The same turns and mirrors carry the whole set onto itself and the rows of a family onto each other. Which other rows belong to the same family as each row named below? List them in the order they appear above.
These 32 rows form 4 families of 8 rows each.
Q147: [ 21  30   5  30  -7  29 -11  -6 -26 -22  13  -9  -3 -10   0  45  19 -19
  26   2 -23 -29 -10]
Q59: [ 36   5 -20  25 -14  30  33 -11  -5 -28  -2  14  -7 -10 -13  40  25   5
  20 -34 -10   1  -1]
Q592: [ 13   2 -33  63   4  -2   7 -11   2 -15  -6 -31  10  22 -10  -5   3  -2
  17 -15 -13  -7 -27]
Q167: [ 16   0  -9  45  20  14 -39 -10 -12  -5   5 -27   0  27   7  36 -16  -2
  35 -26 -19 -16  -4]
Q909: [  4  22 -15  53  13  -3  23   6 -18 -28  -3 -21  -9  34   6 -15  -3   1
  -3 -29  -9   1 -12]
Q275: [  7 -11   9  39  18   9 -16  14 -24  -6   0 -22  14  34   1  27 -14   2
  23 -23  -6 -16   9]
Q46: [  6   2 -16  28  17  33  16   1  10   5   4 -14 -23   2   3  36 -19  42
  27 -32 -21 -48  10]
Q732: [ 41   9 -18  55 -13  27  24  -8 -14 -41 -11   2 -14  -7 -20  38  17  15
   7 -27  -6   4   2]
Q533: [ 17  26   3  39 -11  48  -6  -1 -30 -20  14   1  -7 -20  -1  42 -13  -7
  24  -3 -13  -3   1]
Q253: [ 11  20 -16  20  -1  32   8 -19  -9 -11   5   3 -25  10  14   8 -30   2
  25  16   8 -54   6]
Q955: [ 16   2 -26  51  15  19 -41   1 -11 -14  13 -25  14  20  11  11 -16  -6
  18 -19  -5 -12 -14]
Q157: [ 11  11 -24  29 -24  33   6 -20  -9 -20  -8 -19 -31  -4   0  14 -33   4
  37   9  17 -40 -15]
Q867: [ 10   3 -20  37  16   4 -37 -12  -6 -20  23 -29   6  36   7  25  -8   1
  23 -32 -13 -27  -7]
Q24: [  1   6 -20  55   9  -1   5 -24   7 -23   1 -33  -9  33  -4  -4   3 -14
  10 -23 -32 -16 -23]
Q43: [ 16   4 -12  27  11  23   7  32  -2 -16  -4 -25 -29  13   8  44 -26  28
  23 -27 -20 -56   1]
Q925: [  0  19  -6  17  -8  33  30   5  -4 -28 -24 -39  -5   4  14  12   5   9
 -16 -52 -24 -33 -25]
Q511: [ 47  19 -26  48 -14  13  11  -2   3 -28   4  14 -21  12  -4  29  37  -6
  -2 -29 -15 -21  -8]
Q975: [ 12  29   0  35  -9  43 -15   6 -22 -24  -1   2 -20 -14 -11  49   2   2
  15 -10  -7   9 -11]
Q987: [  0   6 -12  13 -32  25  17 -35   0  -8 -19 -14   0  33  13  15  -6  -2
  -3 -24  21 -35   9]
Q711: [ 22  10 -19   8 -27  31  14 -30   3  -3 -30   8   8  32   6   5   4   0
  -2 -34   7 -36  -6]
Q855: [ 33  10 -27  48 -28  18  24  -2  -5 -22  -6  17 -10   4 -18  30  22  17
  -2 -29  -6   5  -6]
Q115: [ 16  24 -15  16  -5  44   0   3 -21 -28  10  20 -22 -17   1  41   0  -3
  22  -5 -24   2  -5]
Q373: [ 29  -3 -32  20 -39  36  -4 -24   2 -21 -34  -2  -5  19   6  19 -15   1
  -6 -34  13 -24 -17]
Q755: [  4   8 -31  56   8  -6   8 -25  -3 -27  -1 -30 -14  19   3  -6  16   6
  -2 -28 -16  -3 -25]
Q540: [ 21  15 -26  17 -28  24   7 -36   5   1 -17   4  14  25  24  11   1  12
   4 -19  19 -33   5]
Q185: [ -1  18  -3   7  -3  24  32  21  -9  -8 -23 -23 -10  -1  13  27  -6   8
 -13 -45 -17 -33 -31]
Q106: [  2  23  11  29   4  16  26   3  -4 -14 -23 -31 -15  -4   8  29   7  26
 -16 -38 -28 -41 -30]
Q163: [ 29  18   3  38  15  29   0  18 -11 -14  -7 -21 -28   6  12  36 -15  34
   9 -48 -26 -56  -6]
Q280: [ 11  19 -18  31 -16  41   4 -26  -5   4  -9   5 -22  17  18  -5 -20   1
  26  15  -5 -42   7]
Q831: [  5  19 -22  25 -23  32   5 -19 -13 -11  -9  -4 -34  39  11   6 -34   0
  20   0   2 -46  16]
Q891: [ -6  30 -18  14   2  40  22 -18   0 -12 -18 -19  -2   3  20  15  -9  26
 -15 -49 -39 -22 -14]
Q339: [ 26   1 -12  24   9  29  25  28 -23 -18  -5 -19 -25   4   8  28 -24  26
  14 -39 -21 -58   0]

The rest of the family of Q24: Q732, Q867, Q975, Q540, Q185, Q280, Q339
The rest of the family of Q147: Q909, Q275, Q46, Q157, Q511, Q373, Q891

The same turns and mirrors carry the whole set onto itself and the rows of a family onto each other. Which other rows belong to the same family as each row named below? List them in the order they appear above.
These 28 rows form 7 families of 4 rows each.
Q575: [ -9  36  -5 -53 -14   2 -11 -20  15   1 -50   1 -12  16 -22   0]
Q772: [  8  44 -32 -20 -21  18  -7  17 -13 -24 -17 -22  11  -7   6 -18]
Q917: [ -8   5 -36  14 -10   7  -2  27  -7 -12 -37  -6  10   4   4  10]
Q523: [-25   7  27 -29  12   8   6   1  14  -4 -32  14 -19 -10   3   7]
Q927: [ -4  37 -35 -15  -6  22  -7  12 -12 -11  14 -18  10 -15 -16  -7]
Q618: [ -1  39   5 -56   3 -12   0 -19   8 -13 -20  -1  -1  11 -19 -17]
Q926: [-28  13  21 -20   2   7  -8 -24   0 -12 -11  27 -25   2  -8  15]
Q456: [-20 -10  16 -24  -4   0  16  -5  -8  -9 -35  21 -17   5   8  15]
Q710: [-13  26   3 -53  -2  -4   3 -26  12  12 -24   8   1  -5 -27 -12]
Q143: [  5  44 -42 -15 -11  13 -13  24  -9 -22 -16 -21 -15  -5 -11  -4]
Q428: [-17  25  -1 -48  -6  -5   1 -31  16   0  -9   1 -19 -12 -22  -9]
Q395: [ -7  34 -43 -19 -16  24 -22  16 -14 -16 -17 -25   8  -6 -11 -18]
Q704: [-21   7 -23  21   4   9   3  -1  -8 -27 -21   7   4  -7  22  -2]
Q166: [  0  43 -41 -16 -15   7  -5   5   8 -34  -1 -14   6  -3 -21 -14]
Q825: [-19   7  24  -6   5 -14 -10 -12   6  -7 -33  29  -2   8  -7   5]
Q507: [-22  11 -22  17   0  24  -6  11 -17  -1  -2   0   9 -18   9  -2]
Q41: [ -5  27 -13 -54 -21   0   6  -7   8  -5 -23  11 -17  14 -41 -11]
Q461: [ -7  40   1 -53  -6   6   3 -22  19  10 -20   5  -9   1 -26  11]
Q518: [-24  17  20 -22   4   9   3 -14  12  13 -31  21 -18   4   3  21]
Q267: [-16  12  18 -30  -8   4  -9 -14   8  -7 -54  14 -11   7   5  25]
Q860: [-14  32 -11 -46   9   4  -2 -20   9   0 -25  15  -9   2 -47   5]
Q16: [ -4  13  -8  19 -17   0  -7  25 -25 -17 -17  12   5  -4  10   5]
Q931: [ -8  14 -35  24 -12   4 -16  11 -21  -9 -30  -1   9  -4   5   7]
Q447: [-22  15  30 -25  10   2  -8  -5   3  -2 -19  23 -16  14  -8  20]
Q152: [-15   4 -26   9  -7  21 -19  14 -23 -19 -26 -11  12 -13  10  10]
Q391: [  4  36 -42 -23 -18  27   5  20  -8 -24 -29 -14  18   6  -4 -14]
Q355: [ -6  11 -29  13 -12  21  -1   2 -21 -16 -40   6   8 -27  12   2]
Q324: [  9  40 -40 -23 -17  -1   4   6 -26  -8 -11 -12  10  -3  -9 -26]

The rest of the family of Q710: Q772, Q931, Q447
The rest of the family of Q518: Q395, Q461, Q152
The rest of the family of Q267: Q575, Q927, Q507
The rest of the family of Q926: Q917, Q428, Q391
The rest of the family of Q523: Q143, Q860, Q355

The same turns and mirrors carry the whole set onto itself and the rows of a family onto each other. Which other rows belong to the same family as each row named below? List them in the order they appear above.
These 15 rows form 5 families of 3 rows each.
Q292: [ 10  -3  -7 -49  20   9 -11   9   6   7   2   4   6   8 -23   6   5 -20]
Q154: [ -6 -16  10 -27  24  -3 -21  18  -3  -7   2   4 -13  10 -16  12   4  -9]
Q77: [  2  18   1 -16  -6 -27  17  -9   0  13  14 -21 -10 -39   2 -28  16 -25]
Q255: [ -6 -19   0   6 -32  30 -11  -3  29  33  15 -27   3 -10   3  -2  23  15]
Q632: [ 18 -10   8 -29   1  -2  -2  22   0 -11   0   1  14  18 -19   7   7 -26]
Q503: [  1  16  -5 -22  -9 -19  22 -22   9   3  -9  -7   1 -37   9 -25  15 -23]
Q688: [ 15 -14  12 -37   9  -8 -13  14 -12 -12   6 -11   1  14 -19  11  16 -17]
Q759: [ -3 -17  -6  26  -8  23 -22  -8  29  26   6 -27 -16   3   7   3  17   8]
Q403: [  1 -15  -9  28 -15  26 -21   2  17  13  -5 -32  -2  -5  16   8  12  11]
Q62: [  3 -17   0  12 -24  13 -20 -10  25  32  20 -26  -7  -4   1  -9   4  28]
Q888: [ -1 -22  -3 -29   5   6 -24  13  -2 -18   1  -1  -5   2 -23  21  -5 -19]
Q95: [ -6  14  -5 -15 -31 -17  -8  -8   3  13  -8 -12 -18 -48   1 -25  27 -18]
Q235: [ -5  20 -13  -9 -17 -24  10 -14   0  17   9   1   4 -43 -11 -31  12  -7]
Q169: [-15  32 -21 -13 -29 -20  10 -10   7  16  -2  -8   2 -32 -13 -19  16 -11]
Q233: [  1 -34 -10  16 -19  17 -13  -7  23   3  25 -21   5   1  21   0  12  12]

The rest of the family of Q503: Q255, Q888
The rest of the family of Q292: Q95, Q233
The rest of the family of Q403: Q632, Q169
The rest of the family of Q235: Q688, Q759

The same turns and mirrors carry the whole set onto itself and the rows of a family onto each other. Which other rows belong to the same family as each row named below? List them in the order they appear above.
These 30 rows form 5 families of 6 rows each.
Q74: [ 22  33  28   2  15   9  24  -4 -18  34  -8   8  -6   3 -10 -32 -22 -12
   5   9 -39 -18]
Q591: [  1  33  13  34  10  36   2  14  -5  -6  11   6  -9   1   6 -30  20  -6
 -23  -9 -11   8]
Q893: [  0  21  23  25 -19  15 -10 -16   5  17 -13 -32  -9  -4 -23   5  31   1
  -9  44   4   1]
Q968: [  1  35   9  21   6  29 -10   8   5  12  12   5 -23 -11  19 -25   6   6
 -24  -3 -20  18]
Q287: [ 36 -18  22  21   4 -24  -9 -11   8  -2  -2  -8  10   4 -28  18  10  -8
 -10  31 -18   0]
Q401: [ 31 -22  23  15  -1 -18 -12 -19  -2   5  13  -2   5   8 -12  20  14 -22
  -8  30 -29  21]
Q211: [  0  32  11  27   7  36  -4   9  -3   5  16   8 -17  -3  16 -28  16  -7
 -22  -7 -18  20]
Q724: [ 23  34  29   5  16   9  25  -1 -20  31 -10   7  -2   5 -13 -34 -20 -13
   5   7 -37 -21]
Q184: [ 32 -22  25  21   0 -15  -7 -15  -3  -3  11  -4  12  12 -20  18  19 -25
  -9  28 -22  14]
Q421: [ 21  32  29   2  14  11  22  -5 -20  36  -6   8  -7   2  -6 -33 -21 -14
   4  10 -41 -15]
Q353: [  5  38   8  31  11  24  -2  15  13   2  -4   0 -15 -11   0 -27   6  16
 -24  -3  -6  -3]
Q707: [ 10  -8   1   4 -37 -16  -9  14 -27   0  -8  -4 -21 -16   4 -12 -26 -15
   7  10 -38  -2]
Q851: [ 21  32  30   5  15  13  27  -2 -26  29  -6   9  -2   7  -9 -33 -16 -21
   4   7 -40 -16]
Q514: [  4  35  11  36  13  30   2  17   4  -7   1   3  -9  -3  -3 -30  14   5
 -23  -7  -4  -1]
Q192: [ 14  -6   2  15 -31 -16  -2  22 -26 -16 -20  -7 -10 -11 -14 -16 -21 -12
   6   6 -25 -21]
Q121: [  0  20  22  20 -22  15 -14 -20   4  25  -9 -31 -16  -7 -15   6  28   0
 -10  45  -2   9]
Q264: [ -3  16  26  24 -24  24 -10 -20 -10  18   1 -27  -9   4 -12   6  41 -17
  -9  40  -4  18]
Q489: [ -3  17  27  30 -21  25  -6 -16  -9  11  -5 -27  -4   5 -21   3  42 -16
  -8  38   2   9]
Q278: [ 35 -21  24  24   2 -19  -4 -12   0  -6   4  -4  15  11 -27  17  18 -17
  -9  28 -17   5]
Q894: [ 11  -9   5  19 -32  -9   2  21 -35 -20 -13  -4  -8  -6 -13 -16 -14 -25
   7   2 -27 -18]
Q343: [  3  37   7  23   9  24  -9  10  14   9   3   1 -21 -15  11 -25   2  18
 -25  -1 -14   7]
Q334: [ 20  31  30   3  14  13  24  -5 -24  33  -4   8  -6   5  -6 -32 -18 -19
   5   7 -42 -12]
Q565: [ 12  -5   0  10 -34 -18  -7  17 -22  -5 -17  -7 -17 -18  -6 -14 -28  -8
   5  10 -31 -14]
Q364: [ 35 -19  20  16   2 -27 -13 -15  12   6   0  -9   5   0 -19  19   5  -6
  -9  34 -23   8]
Q493: [ 22  31  29   7  16  12  27  -1 -24  29  -9   8  -1   7 -11 -34 -16 -18
   5   6 -37 -20]
Q722: [ -3  17  25  18 -24  21 -14 -21  -3  25  -1 -30 -15  -4  -8   6  33  -8
  -9  42  -6  19]
Q342: [ 33 -21  20  12  -1 -22 -14 -18   7   9   9  -6   2   1 -12  21   7 -13
  -8  32 -29  17]
Q529: [  1  19  26  29 -18  20  -5 -15  -2  11 -12 -31  -5   2 -28   3  39  -6
 -10  41   5   0]
Q714: [  8  -9   4   7 -38 -10  -7  14 -38  -5  -3  -1 -18  -9   4 -14 -18 -28
   6   4 -37   1]
Q313: [  9 -10   6  15 -34  -6  -1  19 -42 -15  -5   0 -10  -2  -4 -15 -11 -33
   6   1 -33  -5]

The rest of the family of Q968: Q591, Q211, Q353, Q514, Q343
The rest of the family of Q894: Q707, Q192, Q565, Q714, Q313
The rest of the family of Q401: Q287, Q184, Q278, Q364, Q342
The rest of the family of Q421: Q74, Q724, Q851, Q334, Q493

